In the rows, 128 means zero.
Rows swapped in pairs by one turn or mirror: which row each one swaps with:
dufe: [149 118 120 145 167 132 117 125 117 127 149 147  99 133 141 123 135 125
 164 160]
Fol: [152 130 111 125 188 118 143 129 123 161 145 133 106 125 135 108 150 125
 145 118]
lupu: [133 149  99 139 174 116 123 116  93 144 120 136 124 143 132 123 138 131
 157 107]
faso: [136 148 103 120 155 158 151 101 104 160 127 122 101 131 121 140 140 117
 127 122]
ful: [134 138  94 119 195 134 124  95 114 154 142 130 113 133 145 139 149 124
 156 134]
femet: [118 165 114 141 159 139 124 110  94 136 127 135 135 139 121 136 149 127
 172 141]
Fes: [130 145 132 136 156 149 127  94 127 166 113 110 114 147 167 133 140 124
 154 137]
zuba: [146 138 123 149 155 148 134 119 142 145 139 124 143 146 131 121 148 135
 187 128]
virun: [131 151 127 160 178 146 152 113 120 157 123 116 126 150 138 130 148  98
 145 134]
Zup: [138 133 128 119 141 135 121 100 116 164 144 126  96 127 130 140 192 109
 149 131]
perin: [135 123 125 146 119 141 122 137 112 181 134 128 130 139 108 130 153 125
 133 129]
labu: [147 133 138 134 141 133 117 101 104 147  97 149 126 146 132 125 151 125
 173 143]
keta: [123 104 118 117 136 117 118 112 120 142 148 140 116 125 123 134 150 150
 163 143]
vunes: [150 119 141 137 162 109 132 101 126 146 134 144 117 127 116 166 152 119
 144 133]
Pemit: [144 131 123 140 161 123 103 110 126 134 143 145 109 114 103 123 154 110
 146 141]
naz: [143 164 136 126 134 150 133 130 132 163 145 107 120 143 112 132 132 130
 149 124]
ler: [111 120 108 134 161 136 126 113  95 156 148 137  97 132 136 115 155 130
 135 108]
Tarum: [148 114 109 148 126 120 127  99  90 152 148 126 118 113 127 126 159 116
 134 138]
raref: [165 117 109 144 167 133 138 109 119 175 164 144 121 141 119 130 159 139
 143 127]
Lal: [148 104 124 140 149 122 128 110  94 149 141 116 128 138 129 121 121  92
 149 147]
masi: [139 115 128 131 144 137 133 107 130 136 133 121  83 115 134 114 146 135
 145 116]
vatod: [114 139 121 153 118 132 124 132  97 166 137 124 126 125 137 120 125 112
 139 134]
dusi: [136 137 108 140 143 122 138 101 125 159 141 115  98 116 108 153 159  99
 160 142]
Mabep: [138 123  87 141 150 129 120 107 129 182 126 119 105 118 143 134 134 105
 152 125]
Rinun: [141 156 119 158 163 147 108 124 104 144 134 103 106 128 119 149 141 134
 146 138]
Bitu: [136 143 145 139 145 136  89 129 115 176 146 115 127 146 128 137 138 132
 165 141]
Gadav: [138 138 145 115 108 131 141 110 110 161 143 130 115 132 129 134 167 127
 149 141]
tenob: [149 136 132 116 156 108 108 118 132 172 141 137 109 139 136 130 157 148
 174 143]
lat: [148 130 129 154 135 121 120 104 120 141 142 139 116 163 143 125 181 123
 140 136]
Borar: [142 130 127 134 160 140 149 127 137 158 168 129 132 148 131 124 132 147
 170 136]
pufe: [134 112 126 148 141 123 128 113 107 182 158 119 136 141 145 127 139 149
 150 151]
Vos: [150 128 130 154 126 126 132 113 142 145 143 144 126 138 141 101 142 110
 149 129]
sas: [117 124 117 128 151 121 118 122  80 164 118 133 124 155 139 127 151 106
 140 148]
Vuzi: [112 145 115 132 139 138 154 127  93 176 137 127 128 134 145 124 125 112
 147 141]
Rokik: [150 158 117 129 152 151 115  97 130 177 140 135 127 151 118 132 153 120
 181 141]
natog: [136 139 144 172 143 129 144 135 120 159 132 128 100 117 126 128 128 116
 157 134]
vono: [145 139 114 137 140 134 131 113 116 178 139 134 109 146 162 145 165 145
 165 108]
dufov: [133 142 137 134 150 145 152  93 103 180 128 118  92 147 148 136 131 124
 145 125]
dev: [143 133 119 127 148 135 162 124  99 159 152  93 111 148 142 137 140 136
 151 139]
liku: [138 124 111 106 137 160 128 101 120 142 119 127 125 155 124 140 151 128
 149 122]
Vovo: [154 136 117 120 176 156 107 116 126 164 128 140 122 128 132 134 162 110
 173 127]
las: [148 129 147 128 164 120 134 102 104 161 166 163 120 146 128 143 152 108
 147 140]
lopar: [143 134 134 110 126 138 163  99 120 173 143 120 110 140 137 134 155 134
 156 133]
boku: [156 132 126 147 132 135 122  95  99 177 113 135 129 155 119 130 164 117
 145 126]
vul: [142 135 123 153 150 141 161 114 104 125 144 122 123 146 146 142 129 117
 134 127]
resa: [125 141 130 137 175 129 124 147 135 154 143 135 131 117 138 130 125 126
 162 131]
Kag: [139 130 143 120 188 136 111 121 117 157 138 129 116 111 111 133 149 120
 148 124]
todi: [129 142 118 105 170 129 125 125 110 172 139 118 115 127 118 133 122 100
 162 122]
roku: [132 134 110 143 153 119 100 124 130 151 120 124 105 115 132 155 162 132
 145 148]
bage: [138 132 126 110 141 130 164 121 121 130 138 130 126 142 120 138 165 104
 153 137]
leta: [150 134 129 130 158 134 144 118 116 137 138 152 133 143 159 142 125  94
 156 126]
dad: [146 127 149 146 160 135  99 118 122 169 145 132 109 164 149 137 127 120
 153 142]
guz: [109 135  95 153 162 136 145 125 105 149 143 134 102 128 133 113 140 105
 146 144]
kolo: [129 126 143 152 163 145 119 117 109 136 173 142 123 133 145 122 129 129
 153 145]
Fedig: [136 131 118 163 106 131 135 110 118 153 144 134 129 122 131 126 150 115
 155 118]
nim: [143 132  85 129 164 110 115 117 120 145 151 141 115 136 127 139 143 140
 166 149]

labu swaps with leta
vul swaps with boku
masi swaps with Mabep
guz swaps with Zup
faso swaps with Tarum
lupu swaps with vunes
perin swaps with dev

Rows swapped in pairs by one turn or mirror: which row each one swaps with:
lamu: [139 120 141 112 146 143 131 130 136 137 124 155 124 132 142 110 104 115
 137]
zan: [111 108 108 130 126 128 132 122 130 124 136 135 119 121 146 113 154 128
 111]
vimu: [124 105 122 132 145 129 101 127 139 108 140 117 124 115 148 130 117 129
 118]
futi: [111 130 104 126 117 146 128 141 129 129 119 132  97 117 137 128 103 143
 137]
vevuf: [154 151 118 128 109 149 135 128 156 128 122 155 128 103 129 127 134 127
 141]
Vevop: [133 140 147 124 121 143 111 130 136 123 115 118 149 113 128 104 159 123
 141]
pigu: [133 138 111 152 134 146 111 145 119 116 116 120 123 129 107 134 108 138
 160]
viror: [139 129 125 148 111 143 121 150 150 163 132 124 144 134 113 146 133 118
 129]
tul: [130 130 100 137 123 126 117 123 123 126 159 159 126 119 111 133 144 110
 129]
sito: [149 135 140 123 103 148 120 121 114 113 103 137 126 106 141 127 133 136
 124]
gake: [120  85 116 125 137 145 113 126 141 120 130 120 118 113 133 141 116 137
 132]
bikig: [110 123 117 152 128 138 119 153 138 111 115 122 127 150 144 141 105 124
 144]
Vez: [123 128 140 141 132 119 108 148 122 109 134 122 163 133 113 133 152 119
 118]
ros: [131 116 115 136 136 135 127 128 117 132 130 142 148 121 125 134  80 119
 130]
Zeza: [126 140  91 153 109 135 136 135 125 129 139 149 147 115 123 116 141 118
 129]
Fepi: [136 129 118 163 141 142 102 144 119 123 132 130 117 130 107 132 149 128
 144]
soka: [126 125 130 111 128 133 115 121 105 151 130 131 132 131 126 105 104 129
 119]
lub: [126 133 146 124 114 136 113 125 120 114 112 111 107 120 129 131 161 128
 133]
nid: [120 132 117 135 116 130 136 119 102 119 143 155 138 122 104 122 103 128
 144]
kep: [105 145 146 129 112 140 142 128 120 119 114 110 140 129 134 121 109 147
 118]
tif: [132 168 144 130 126 129 130 130 108 132 116 129 127 150 115 131 121 117
 128]
Dudit: [131 147 108 139 106 139 154 124 127 106 120 139 141 130 117 141 148 130
 131]
buve: [132 146 114 138 106 127  93 129 137 119 148 155 150 134 121 135 124 121
 141]
keruf: [125 142 123  99 116 135 113 123 154 146 136 119 132 132 111 128 102 119
 143]
meki: [122 125 134 142 131 131 113 134 157 122 137 131 160 133 121 131 158 114
 147]
Pez: [130 126 129 121 145 134  89 136 134 141 129 140 158 135 133 143 133 125
 138]
sobi: [116 133 150 123 121 121 114 143 145 109 130 100 149 120 112 142 110 119
 139]
Lafo: [126 133 122 136 110 142 166 129 127 130 119 146 126 118 141 122 152 126
 125]
zodu: [140 142 131 150 143 138 129 134 143 124 140 144 152 116 103 131  99 125
 131]
ridov: [132 155 124 124 133 132 133 140 147 128 131 140  88 130 134 128 118 129
 141]
Zaf: [115 122 137 118 128 118 125 143 155 128 125 115 151 138 106 148 113 113
 132]
pafar: [135 148 129 124 131 134 156 142 106 117 126 154 129 123 115 123 146 132
 124]
Simi: [134 137 127 140 140 133 118 142 160 124 131 135 109 125 116 125 163 117
 149]
nof: [133 141 105 129 124 150 138 139 109 136 100 144 118 129 144 146 133 141
 134]
fumo: [126 133 123 118 121 137 128 137 156 151 132 135  94 140 121 139 118 127
 140]
lozu: [121 122 123 137 120 135 138 137 129 106 116 117 127 129 133 144 172 136
 143]
faba: [111 121 118 122 136 117 100 116 137 133 158 140 130 124 126 136 152 114
 140]
Vofeb: [141 124 124 121 134 121 133 126 138 142 150 157 137 131 122 130 156 109
 122]
nug: [125 139 116 138 134 138 167 131 133 102 122 142 106 128 135 139 116 123
 132]
Legup: [130 138 122 120 117 134 162 134 123 123 131 145 125 101 116 136  97 122
 125]
genov: [125 117 116 112 127 136 169 132 129 116 115 136 128 113 115 140 111 128
 130]
pof: [133 129 120 140 122 140 133 128 128 130 113 127  93 111 134 146 159 123
 135]
rado: [117 126 126 122 130 137 118 122 101 142 140 139 115 134 132 104 147 135
 122]
zanu: [130 117 125 124 143 136  85 136 153 138 135 126 123 117 121 122 104 121
 133]
delag: [124 119 118 136 125 136 137 128 118 127 140 136 175 104 140 125 117 115
 117]
temaz: [144 133 143 120 124 128 120 114 145 120 128 130 164 130 117 128 150 115
 121]
Lafi: [128 168 144 132 117 141 138 148 140 127 118 124 142 123 124 133 130 126
 160]
mafa: [130 125 122 141 146 136 120 119  97  99 130 132 155 124 117 134 117 125
 131]
Tuz: [124 123 151 125 147 117 116 127 154 111 138 119 141 138 134 133 118 106
 121]
Nupav: [131 134 160 139 112 126 111 129 115 124 108 107 130 129 109 133 117 120
 133]
gazo: [131 112  98 130 117 154 132 127 132 119 115 112 124 103 121 140  99 129
 134]
biv: [117 128 120 129  98 131 105 121 152 116 128 119 158 120 146 129 139 131
 127]
vurir: [120 149 146 123 125 140 122 136 124 130 104 114 129 138 127 134  95 134
 154]
mim: [117 112 123 113 121 163 144 126 123 129 129 135 145 115 131 126 137 154
 147]

temaz swaps with Dudit
rado swaps with Fepi
pigu swaps with soka
meki swaps with Lafo

Rows swapped in pairs by one turn or mirror: which row each one swaps with:
muva: [135 119 130 124 132 104 115 147 154 150 126 115 129 146 129 166  91 120
  93 130 101 118 119 137 130]
Gefu: [112 147 146 122 121 147 131 127 125 133 120 128 149 157 121 136 138 121
  88 119 109 156 136 151 117]
ses: [136 141 166 139 118 128 135 139 155 141 118 108 122 157 121 148 134 117
  92 135 106 121 107 111 142]
vogo: [129 115 123 126 135 107 119 139 151 138 132 126 132 145 122 159  98 118
  85 123  91 122 130 135 119]
vogu: [135 118 133 130 132  98 123 144 156 153 128 112 129 148 133 163  89 120
  97 129 103 120 125 135 132]
para: [143 149 152 134 128 145 128 136 108 163  99 112 142 129 147 137 138 126
 142 132 118 141 142 141 119]
sop: [140 119 131 131 128  98 119 151 150 152 124 106 128 144 135 162  88 119
 107 140 102 119 128 143 133]
Fetin: [136 147 117 142 112 137 126 133 141 123 116 143 130 142 139 145 113 122
 124 151 132 163 149 160 132]
koze: [138 154 148 134 111 148 108 110 145 109 117 152 112 138 128 128 125 116
 116 136 140 146 129 122 138]
tili: [131 145 146 128 113 154 113 106 141 110 120 149 120 133 128 129 126 121
 117 136 143 151 134 128 134]
suz: [137 146 174 143 122 127 133 131 158 131 120 110 123 147 121 149 134 118
  89 139 112 119 113 112 142]
Felu: [137 147 172 140 121 131 132 132 155 141 123 109 123 151 119 152 131 118
  87 135 109 117 111 116 143]
tubim: [153 134 113 146 124 138 131 117 137 137 122 134 139 131 145 137  99 119
 130 138 132 150 150 161 119]
fadi: [130 149 146 136 111 154 118 102 139 112 115 140 121 141 127 129 127 120
 115 140 144 152 126 132 141]
Laza: [156 141 152 122 127 132  92 133 139 155 106 154 111 118 151 150 116 124
 132 127 117 123 143 117 118]
fepu: [144 145 160 119 147 123 115 119 130 153 108 118 122 134 130 131 114 124
  72 136 105 123 141 161 106]
rusiz: [131 143 167 139 113 126 135 138 155 132 119 107 119 153 125 157 136 119
  95 139 106 131 111 114 148]
Bubi: [127 145 158 142 110 126 133 147 157 132 120 115 117 162 130 164 134 120
  99 140 108 136 115 117 145]
Lilu: [152 132 116 136 132 137 129 112 139 138 123 140 143 126 144 133  94 111
 131 127 140 143 150 150 121]
gan: [144 140 116 141 119 136 130 122 137 133 118 136 131 129 142 139  99 116
 129 140 135 156 153 165 126]
puru: [130 139 161 135 115 145 131 105 128 127 122 101 127 141 122 124 120 124
 126 146 144 138 122 134 152]
gef: [151 127 113 136 131 131 133 119 140 139 121 140 138 123 146 138  92 117
 125 131 139 143 151 155 117]
Pogod: [160 126 127 132 131 142 131 116 138 141 126 128 145 118 144 128  93 113
 136 113 135 136 143 128 120]
Faf: [134 117 131 133 125 100 118 143 148 154 127  97 127 145 137 162  93 126
 108 143 101 124 122 138 140]
Bakir: [136 148 150 132 113 148 110 109 142 108 115 153 118 134 132 127 127 119
 118 131 140 149 131 126 138]
Lili: [157 137 153 124 124 127  90 129 143 147 108 158 107 126 150 147 116 122
 130 126 126 123 143 112 121]
zad: [150 143 158 136 129 138 122 136 121 171 100 122 138 129 154 148 132 130
 146 127 119 129 141 136 112]
sadu: [157 126 125 136 130 146 125 115 144 145 126 128 141 125 137 129  92 108
 140 111 137 139 138 130 115]
Vas: [128 129 149 120 122 147 120 124 130 145 134 119 145 137 131 138 120 115
 141 101 135 138 115 107 132]
gaso: [136 141 153 121 142 120 103 124 121 156  99 128 115 136 129 134 114 134
  78 135 102 120 140 163 111]
Minez: [111 138 137 121 123 135 128 136 135 131 134 136 144 153 115 144 125 110
  79 107 102 145 124 139 118]
Bikib: [123 149 157 144 106 131 132 145 149 133 119 114 124 158 124 162 134 117
  94 145 108 139 118 119 148]
tuto: [155 144 164 132 146 124 119 114 143 150 107 121 125 133 124 129 116 121
  70 133 107 108 136 146 111]
Bogom: [161 128 123 136 129 140 134 115 134 137 121 138 143 123 139 130  94 112
 133 125 138 144 148 145 119]
Ronev: [118 132 154 114 116 138 109 133 124 150 123 109 139 154 135 145 131 125
 142 114 121 139 112 109 140]
muv: [131 146 147 135 116 153 123 100 134 113 118 126 124 139 128 121 124 121
 118 142 146 149 125 137 143]
kef: [143 142 174 143 133 128 131 128 160 138 121 115 119 146 123 144 130 117
  80 130 110 116 113 114 130]
guzu: [148 144 144 128 125 141  88 120 142 132 111 162 109 129 147 143 121 118
 127 129 127 127 136 110 121]
diga: [138 117 128 127 123 101 123 146 149 151 127 110 126 146 133 162  86 119
 101 135 103 120 123 137 132]
raru: [143 145 151 129 122 149 102 108 147 116 121 157 106 133 136 131 125 114
 115 132 138 143 133 115 134]
Nik: [118 129 134 119 130 133 126 125 144 129 130 136 143 150 114 148 118 107
  77 110  97 144 130 143 115]
kisam: [156 140 151 126 128 134  99 137 136 167 103 143 111 124 154 155 119 124
 137 130 126 120 138 117 118]
sem: [146 140 158 121 142 118 118 120 127 149 105 127 115 132 131 124 115 127
  70 133 106 120 141 156 111]
vimev: [148 144 159 135 124 141 128 138 118 172  98 118 137 131 154 144 131 127
 141 125 118 137 149 138 115]
kipo: [152 143 163 129 145 121 120 118 131 155 105 126 119 132 127 126 115 129
  75 129 102 111 135 151 108]
tamot: [130 148 148 132 109 147 124 103 133 112 117 122 124 141 129 125 128 124
 125 139 146 150 122 136 144]
Pobud: [135 130 147 137 123 110 130 138 144 150 122  84 130 150 128 149 104 130
 118 150 119 124 117 139 153]
Pidap: [110 145 145 122 128 148 129 130 130 129 123 131 144 152 118 140 132 109
  81 118 102 150 131 151 115]
loke: [114 136 141 107 129 116  94 129 114 153 105 125 115 147 130 143 118 138
  94 136 101 130 134 162 124]
Kobak: [153 131 117 142 129 135 128 119 135 138 119 135 142 128 140 135  91 116
 132 138 137 141 150 161 117]
napo: [119 137 150 120 131 122  95 131 116 150 101 126 116 140 132 140 121 142
  88 134 105 132 139 166 110]
fubi: [156 133 151 126 129 124  96 138 128 160 103 149 114 129 154 150 120 126
 143 129 123 127 137 115 117]
Tiro: [141 118 125 129 132 102 125 145 152 160 127 109 126 144 135 159  86 118
 103 135 106 117 126 137 134]
ruf: [158 141 157 126 130 133 104 137 123 169 101 134 115 121 155 148 122 129
 142 126 117 125 145 126 117]
zef: [151 143 178 136 137 124 128 119 147 144 117 113 120 140 125 132 119 122
  71 127 105 109 129 131 112]
Govo: [134 120 134 140 125 100 127 144 146 155 121  95 125 147 132 161  98 124
 113 145 107 119 119 140 146]
namo: [117 152 148 128 125 156 136 131 116 142 113 124 142 145 130 142 140 115
 100 119 103 154 145 158 117]
tol: [129 122 123 126 132 109 115 141 154 146 129 129 129 150 122 161  93 120
  82 122  99 121 126 136 121]
miziv: [122 125 159 119 120 138 114 132 125 145 125 117 133 145 134 142 124 121
 150 109 126 135 111 106 134]
Sot: [108 127 157 117 117 131 103 136 113 151 113 110 122 150 134 145 124 133
 139 113 116 136 113 122 140]
faru: [153 129 115 139 127 138 134 118 138 137 121 134 143 123 143 137  91 116
 130 133 139 141 146 155 117]
moti: [122 141 146 107 130 115  94 129 112 152 109 126 116 147 133 135 113 132
  90 136  99 135 139 163 120]
golu: [121 150 140 142 104 131 125 152 155 122 111 132 120 157 131 164 138 116
 102 144 107 150 123 135 140]
Kol: [153 142 157 128 126 142 113 140 113 172 106 117 123 133 154 143 134 125
 143 130 112 128 144 134 118]
Big: [112 140 147 108 122 115  95 140 114 152 109 119 113 152 127 148 118 140
 102 135 103 141 132 159 122]
pogor: [140 117 147 123 123 141 122 119 137 147 129 121 143 137 132 139 111 109
 145 101 127 135 117 103 131]

tuto swaps with Lili
puru swaps with golu
Pobud swaps with Fetin
Bakir swaps with Felu
ruf swaps with gaso
rusiz swaps with fadi
zad swaps with moti
kisam swaps with sem
suz swaps with koze

